Each path is a new rotation, seen through one point. The rows after it are directions, each followed by how far the rotation turns it, in deg/step (0 if it stays put).
Each turn is a multiple of 5 degrees from 10 to 175, or 0.
Each row of a path follows its step; steps can be skipped.

step 1: [ 14   0 -19  20 -32  -9 -28 -10  17  37 -13  32   3 -36 -27 -22 -30  30
 -28 -27   7 -33 -44   4  33 -22 -19   7 -10 -16   3 -67  -1 -26 -27   6
 -19  35 -13  13   4 -10   5  29 -12   2  -5 -41  17  -5  38  23 -32 -29
 -21  -6   1 -37  35 -23 -22]
step 2: [ 31 -37   2 -34   2  19   8  25 -10 -24 -11  23 -20  16  40  40 -12 -27
 -17  13 -38   4 -28  13 -13  15 -47  11  -3  58   7  46  -7  40  11  13
  47  13 -11 -28   2  23 -29 -17   7  -8  -6  19 -24  34 -41  12  24 -10
  41  15   2   1 -43  -7   5]
step 6: [-46 -29  29  -1   9 -21 -22 -27   4  49  21 -24 -10   1 -16  34 -12  14
 -26  40  -1 -14  -2 -15  30  25  26  -9   9   2 -15  27  26 -23 -23  26
   1  18  18  -2  -9  20 -26 -14   0   7 -40  25  26 -18 -51  13  38  13
 -61 -31  17  15  34 -17 -30]
step 7: [ 14   1 -28 -10  -3  12 -10   3  -6 -25 -20  13 -10 -17   2 -40  -6 -11
   8 -20  -7  23  35  36 -43  28  -7  -7 -22  23   1 -52  -5   5  16 -14
 -52   1   1 -18 -27 -37  33   4 -44  13  15  33 -16  27  10 -42   9  13
  52   4  28  22  18 -46  47]
step 10: [  1  11  -8 -13   9 -23  -4 -28 -36 -31  -6 -19 -18 -38   7   7  31  12
  23 -25 -23 -10  45  -9 -30  -1  -5   0  22  10  22  13 -43   4 -19  28
   7 -43   2  48  27 -42   0  -4  -5  25 -21  15  44  15  51 -61  42  -6
  10  15 -13  15  31 -21  -2]
step 12: [ 18  24   5  26  17 -40 -29 -19  15   7   6 -10 -14 -10  10   8 -35 -76
 -26   6  -1 -12  12  16  -8  47  16   1  12  -5  28  -5 -37  -7  28 -15
   2 -27  -1 -27   8  48 -36  14 -39 -44  40 -20  37  13  24  14 -13 -22
  -5  14 -17  22  13  37  23]
step 14: [-27 -47 -10 -16 -39 -12  -2   3 -10 -60 -23   7  11 -16   7   3 -19 -43
  -2 -30  58   2  19 -22  13 -44   5   1 -13 -39  -1  39 -25   3  38 -32
  39  26 -33 -13  -4   2  -7 -19  25 -35  -8  15  -5  26 -45   9  11  14
  25  34  17  -1  -6 -11   7]
step 15: [ 59  50  -8   7  21 -14  21  50  20   5  13 -11  -5  -2  11  26  -5 -17
  26  -1  -6 -13 -52   9  -4   8  45 -20  50  -1  26 -12  14  -9 -17 -15
 -29 -32  -9   4   1   4  23  25  -2 -12   9  20  10  18  62   0 -21   7
 -54 -33 -14   4 -28  24 -18]
step 19: [  4  -5  -5 -10 -22  48 -50   3  24  30 -38  26   2 -20   7 -32   1  29
   2   6  39  -1   9   7 -67  -6  -3  11   5  -3 -31 -19 -49 -37 -44 -13
 -26   8  12  -6 -58  17 -21  26  -2  -5  -5 -13 -22  31  -7  -1 -16   1
  30 -15 -24  -2 -33  12  21]
step 20: [-25  12   9  25  15 -23  54   6  20   2  -4   8  52  15  -1   8 -20  -5
 -21 -10  -7 -12 -10  -2  15  13 -26   8  -5  38  -7  35  -2  44  38  20
  22   4 -29  25  36 -27   3 -32 -19  40  -8  47 -18 -55  -1  13  18 -27
 -36 -14 -47  -1 -36 -16   5]
Directions:
[ 15  -2   6  11   2  -7  -4  -5   0   1   3  -3   9  12  -7  -4  -2 -11
  -2  -2   3  -1  -8   1   6   0   1  -2   1 -10  -4   1  -6   9   2 -13
  -1  -3  -2  10   3   3  -3  -4   0  -2 -15  12  -4 -12 -14   3   0   7
  -3  -4   4   8   3  11   0]	125
[  8  -2  -2   6  10  -6 -12  -3  -4  -9   0 -10 -10  -9   0  -2  -5   3
  -6  -4   9   4   3  -2   6 -12  -2  -7   9  -5  -5  -3 -14  -1 -11   0
   4   0   4  -4 -10  -4  -4   7  -8   5   4  -3  -1  -9  12  -7   5  -1
 -10   3 -13   0  -5   3  -3]	155
[  5   6 -11  -3 -11  -7   8  -9  -4   3   5   2   6  -3  -9   8  -5   1
  -1  -4   8  13  -3   9  12   7   1   2  -6   5   2   4   0  -2  -9  -5
  -9  -6   3   9 -12 -15   6   1   5   1   8  -7  -6  -3  -2   9  -5  -5
   0   8   0   8  -3  -3   4]	175
[ -8  -3   3  20   4   3  -3  -6  -2  -1   0   4  11  10  -3 -13   4  -9
  -2   6   1   7  -4   0   5   0   0   5  -1   4  -1  -2   3   8   3   6
  -3  -8   8  -4   5   5   8   2  -4   9   7 -10  10  -3   2   6 -12  -3
   2   8 -14 -14  -1   1   1]	90
[ -1  -1  -7 -16   6  10  -3   1 -10   5 -14   1  10  -9   3 -15   1  -8
  -3  -6  -7  -8  -2   3   5   7  -1  -3   6  -4  -7   2   0   4   2   0
  -3  -1   7   8  -8   0   6  11   3   6 -11  -9  -2   0   2  -5   2  -9
   1  -6  -2   1  14   3   5]	120
[  1   6  -7   7  -7  -1   7 -11   7  -6  -8   1   0   1   8  -3  -2  15
  11   1  -9   2  -3   2   3  -3   7   2  10 -10  -1  -8  -2  16   4  -2
   0  11   8   4  -1  -6 -15   1  -4  -1  -6  -3   3   6  -5   5   7  -3
  11   2  -7   0  -3  -9   2]	120
[  7 -18   4  10   7   2 -12   2   8   7  -8   4   3 -10  -2  12   6  -2
   7  -2 -14   8   3  -1  11   0  -2  12  -6  -3   4  16   2   4   1   1
   0   6  -4  -3   1  -8  -4   0   7   3   0  -2   0   0   3  -5   2   1
   0   4   0   6   7  -6  -8]	95

step 0: [ 31  32 -12 -26  -1  -6  -1   7 -29  12   2  15  -3  45   8  16  -5 -11
  17   7 -12 -24  17  48   8  -8  26  59  -2  65  36  43 -16  -5 -14  12
 -61 -26   6  -7 -17  51  28 -28  22 -25 -24 -13  15  -4   9 -30 -11 -19
   9  18  18  -3 -10 -16  30]
step 1: [-19 -16 -25   0   6  35  27 -31  37 -16   6  -3   0  43   5   6  -5  38
  -1  -9 -14   4 -22  10 -57  10 -27  11 -39  42 -12  -1 -10   1   9 -10
  -9  41   0 -14 -55  19  31 -48 -24  -3 -19  36   6   9 -26 -19  -7  -1
 -22 -26  57  32  17 -23 -30]
step 3: [ 39  15  10 -15 -20 -10  20 -33 -18 -21 -13   8  -3 -14  -1 -21  37 -16
  -1   2  48 -34 -10 -19  47   8   4   5  28  18 -13 -37  56 -40 -23  13
  36  48  55 -26 -18   0  -7  13 -34 -33   7 -11  23  21 -56  -2  26  14
   4   0   3  21 -12  11  -6]
step 8: [-25  51 -30  -7   2  12  10 -52 -17  31  17 -29 -10  -9  23   0   7  -3
  29  22   1  13  -3   1  42  26 -35  18  29  -8  21  32 -62 -13  25 -25
 -25  16  53  24 -30 -30 -20  42  34  20 -13 -37  15  17 -17  -9  12   6
   5  11 -13 -16  -3   9  17]
step 9: [-14 -30  26 -13  23   3 -20 -10 -20  46 -10  36 -35 -37  22  25  11  14
  31   1  47 -44 -42 -30   4 -19  -2  24  19  24 -11  -4  -5 -40  12 -13
 -20 -19  19   0 -39  20 -63  -2 -12  32   8  32  17   8 -37   4  -4  28
  -5  -4  24   3  -8 -40 -27]
step 13: [-32  25 -11  14   0  44 -32   9  16  18  -5 -16  28 -24  17 -66  32 -19
 -18   0  13  11 -24  11  28 -18   5  10  -9 -36 -15 -20  26  29 -20   6
   1  28  48 -21  24  -1  28 -32   1  24 -54  19 -38  50 -26 -23  11 -14
   2 -24   2   7   0  20  36]
step 14: [-24 -22  -3   6  -7   9 -25 -47 -15  13  48  -2  -2 -40   0  50  10 -42
   2 -17 -13  20  -2 -19  21  36 -17 -37   7 -11  12 -23  26 -21 -45 -13
   8  16  15  -9  -6 -34 -32  21  -7   5 -53 -26  26  26  -2  -2 -47 -28
  55 -29   1   0 -14  16   0]
step 17: [ 18  45   5  -6  -3  15  35  56   7  21  23  31  23   6  25  35  32  22
  13 -37  10  13   4 -30 -10 -20 -16  13  15 -12  33 -22 -43   6  17 -19
 -23 -22 -64  38  30  24  -7   0 -24  31  22 -19   5  34  -1 -17  28 -18
  21 -17  -5  -5   1 -20 -41]
step 22: [ 11 -35  -1 -12  -2  -7 -24   3  -1 -52  66  15  17 -21   4 -13  40  37
  -6 -14  -1  44  34  22 -30  15 -30 -39   9  27   1 -33   7  33  18  24
  32 -20 -31  26  -8  13   8  12  -9  10 -25  48  14  -2   1 -14  13  16
  11  -9  54   5   3  30  28]
step 24: [ 15  -8  35 -11 -50  38 -24  -8  20  -5  27 -21 -14   5 -21  24 -34 -45
   0  -8 -12  -3 -30  -9  24  15  40  11  -5  -4   8 -53  -2  -6  12   8
  59 -16  49 -36 -25  21  13  18   6  41  19  36 -31  19   1   3  21  10
  31 -34 -32  -5 -21 -10  11]
Directions:
[ -6   1 -15   4   0  -2   1  -3  -7   0   3  13  -6  11  -4 -13  -1  -3
   0  -7   3  -5   1   2   1 -11 -10  -3  14   4   8   6  -5   1   3  -5
  14  -3   2  -4  10   8  -1  -5   7   7   0  -2  -6   2 -11  -6   2  -2
  11   3  -3  -4   7 -11   3]	85
[  4   1  10  13   3   9  -4  -2  -3  -1   4  -1   6  -1   1   8  10  -5
  -1   0  -4  12   4   9   8   1  -3   0  -1   9   0  -4 -10 -13  -1   0
   7   3   2   6   7  -5   2 -11  14  -5  -2   3  -3   5   1   4  13   4
  -4  13  -3  -5  -4   1  18]	130
[ -3   8  -4  -2  -7  14  -6   3   5 -17  -3  -2   7  12   6   0   9  10
   9   2  -8   9  -6   2   4  -6   1  -3   4  -8  12   1  -3  -4   1   0
  -7  -5 -10  -9  -2   4   6  -2   5 -10   5   4  -5  -6   1   1  -2   4
   3 -15   2   6  -6  -5   1]	65
[-10   1   6  -1   6  -3  -9  -8  -5   4   6   6   0  -6  -4   3  -9  -7
   9   3   2  -7   3  -9  17   3   9 -11   4  -6  -6   3   6  -4  -6  -2
  -9   2   1 -12  -7   2   5  -2   7   5   2  -2  -7   3  -6   7   0  11
   7   1  -2  -2 -17  -4   0]	70
[  6  12  10 -10  -2  -3 -14   3   2   2  -5   0  -3 -10   4  -6  -1  -7
   4   2  -6  -6   6   2  -6 -12  -5  10   2 -14   2  -8  -7   6  -2  -3
 -12  -9  -1   1   4  -5   8  -7   4  -2  -2  -8   1   6   5  -7   1  -2
  -1  12   4  -6   5 -12  -3]	170
[  5  -9   7  -8   3  -4   9  11   9   1  -2   2  -8   9  -1   0   3  -3
   3   9   5  10  -1   2   9 -10   2  -2 -10   7   4   5 -13   1   3  -5
 -10  10  -2   4  -6  -4   0   2   7   6   2   0   5   2 -15  -7 -11   3
   0   8  -5  10  -3  -8  -3]	40
